Each row is where one point has got to under a steady rotation. How many ticks took it there?
The counts run from 0 to 505.
[ 17  45  17  28  35 -28 -25   4 -11  35  21  -1 -37  -3  11 -19  21  13
   4 -13  -6   8 -23 -18   3  24  39  -3 -15  14  18   7  -3 -28  -7] => 140
[-12  34  24   2  17 -23 -44 -11   9  29  28  18 -39 -11  38 -29  13  11
  -3  11  13  28  -1  11   2   9 -12 -31   8  -3 -13  16  14 -30  12] => 200
[-21  32   7  32   8 -13 -22  10 -17  45  51  25  -2 -25  29  -3   8  16
  -1   8   3  40   7 -16   1  10  -5 -29 -13   7  16  20  16 -19   3] => 498
[-30  31   9  45  26 -12 -40  -2 -16  27  27  16 -27  -1  36 -16  12  30
   3  -5 -19  27  -8 -11   3  11   3 -25   0  -6  10  23  11 -23  -8] => 466
[ -4  23   6   0  14 -18 -32   8  -3  49  38  36  17 -34  -7   9  10   6
   3   7 -12  36  -7   4  21 -11   7   4  22  14 -22  15   4 -49  10] => 246
[  2  38  26  31  10 -12  -3   2 -20  20  47  -4 -12 -18   6  -7  20  19
   6  -6  14  12 -11 -19   2  21  24  -5 -20  31   6  -3  18 -60   1] => 321
[-25  31  34  19   6  -9 -19  -3  -9   7  46  17 -16 -11  35 -11  11  34
   4 -16  -1  31 -15   7   6   4  10 -34  -9  -5   4   5  15 -54   7] => 301
[ 22  40  -1  -4  12 -26 -40  15   2  40  18 -10 -38  -3  -6  -5  11  22
   7 -22   4  39 -21   1  19   9 -14 -15  14  12  10   7  -8 -50   3] => 161
[-13  28  18   3  24 -22 -28   2   1  27  44  50  -8 -38  38 -19   6   1
  -2  15   9  36   8  -7  -9  15   5 -13  -1   2  -8  21  24 -24   0] => 383
[-13  32  32  30  12 -15 -23 -15 -19  16  38 -10 -26 -18  42 -18   7  27
  -5  -9   6  27 -23 -10  -3   1   8 -21  -8   3   0   9  27 -48   6] => 318
[ 16  34  18 -24   6 -20 -30  12   8  39  34  18 -10 -33  -5  -4   8   7
   1   4  12  43 -10  16  19  -2  -5  -9  16  17 -19   5   4 -57  17] => 378
[ 10  37  26  23  21 -19 -27   0  -9  23  25 -18 -39 -12  11 -26  16   9
   5   5  20   5 -14 -18  -4  31  11  -3  -6  32 -13   4  22 -52  -5] => 354
[ -7  38   3  41  20 -11 -14  19 -23  12  46  12 -16 -10  12 -18  15  20
  15  -7   8  25   4 -25 -10  36   5 -16 -20  20   6  10  21 -46 -23] => 154
[  9  44  21  31  34 -25 -25   2  -7  31  25  -8 -42  -6  15 -26  21   3
   4   7  14   3  -7 -20  -5  33  20  -8  -8  27   6   7  16 -31  -6] => 6
[ 12  34   7   5  18 -24 -36   1  -5  44  20   0 -12 -16  -4   2   7  15
  -4 -19 -23  29 -33  11  26 -16  15   2  24   6 -14  11 -11 -58   5] => 278
[-12  28  18   3  21 -19 -26   5   3  38  47  46  -5 -40  29 -13   9  -4
  -5  20   8  35   8  -1   2   7   5 -19   0   4 -11  22  19 -23  10] => 382
[  6  42  32  21  12 -15 -16   0  -8  11  34 -10 -36  -5  12 -26  24  21
  10  -8  26   8 -11  -4   4  25  13 -30 -18  19  -3  -6  13 -67  -2] => 337
[ 12  43  34  15  11 -13 -14   9  -3  20  33  -3 -31  -5   3 -18  26  15
  10  -4  22   8  -8   0   8  29  18 -23 -20  22  -2 -11   7 -59   7] => 338
[ -6  32   0  20   0 -13 -22  17 -20  54  49  11   8 -30   5  11   6  14
  -2   7   4  47  -6  -6  11  -3 -10 -25  -3  16   3  14   7 -41   8] => 496
[  3  33  40   7  18 -17 -13  -2   0  10  38  11 -22 -20  15 -31  21   4
   7  10  28   9  -6   1   4  24  17 -15  -7  24 -25  -3  21 -64   3] => 204
[-17  31  42  26  18  -9 -24  -5  -1  14  36  27 -11  -1  -2 -15  34  26
  18  -2   2  -3  -5   2  14  23  33   3  -4  20  -6  -8   7 -58   6] => 89
[ 30  44   8  -4  32 -36 -29   8   3  35  27  15 -34 -17   9 -14  10   4
   6 -17   6  36 -10 -21  -6  28  20  14  -4  22  26   6   0 -22  -8] => 175
[-26  24  37   9  19 -14 -24 -16   0  12  45  37  -6 -27  41 -18  12  15
  -3   2   0  23  -4   5  -2   3  24  -7   3  -2 -18  12  26 -47   9] => 417
[-21  22  33   7  21 -17 -35 -14   3  14  33  27 -21 -24  39 -24   7  13
  -6   5  -2  22 -11   9   4  -5  11 -13  17  -4 -30  17  24 -50  10] => 68
[-18  29   6  49  25 -13 -30   6 -20   6  25   6 -27   6  20 -23  14  29
  13 -12 -14  15 -10 -13   1  24  14 -19  -3  10  -7  17  14 -54 -22] => 120
[  9  38  21  24  21 -16  -1  19 -10  12  46  28  -8  -8  -5 -10  25  13
  14 -18   0  18  -8  -6   5  30  35 -17 -26  17  10  -3   3 -50 -10] => 305
[-26  26  23   9   4 -10 -39   0   6  53  38  29   3 -21   5  -3  23  17
   2  27   8  29   3  12  19  -3 -12 -13  17  15 -18   9  10 -44  23] => 397
[ 13  34  11 -14  33 -24 -37  13  19  18  26  48 -23  -2  -3 -19  20  10
  17 -21  -7  26   3  -9   3  31  16  25   8  15  11   7  -2 -34  -8] => 59
[-25  21   9  16  25 -18 -35   2  -2  39  41  55   5 -27  25  -8  13   5
  -2  12 -17  35   5  -6   1   3  11  -4  10   3  -7  24  14 -23   2] => 249
[-37  28  28   7  14  -8 -34  -1   7  12  45  51  -6 -20  31 -16  15  21
   4   8   9  31  14  -1  -2  16  -3 -10  -2   8  -4  14  27 -40   7] => 400
[ -2  30  13 -10  14 -19 -54  -6  10  45  20   9 -19 -18  -6  -3  11  21
   4  -4   0  31 -12   5  15  -2 -12  16  33  24 -18   9   7 -54  13] => 394
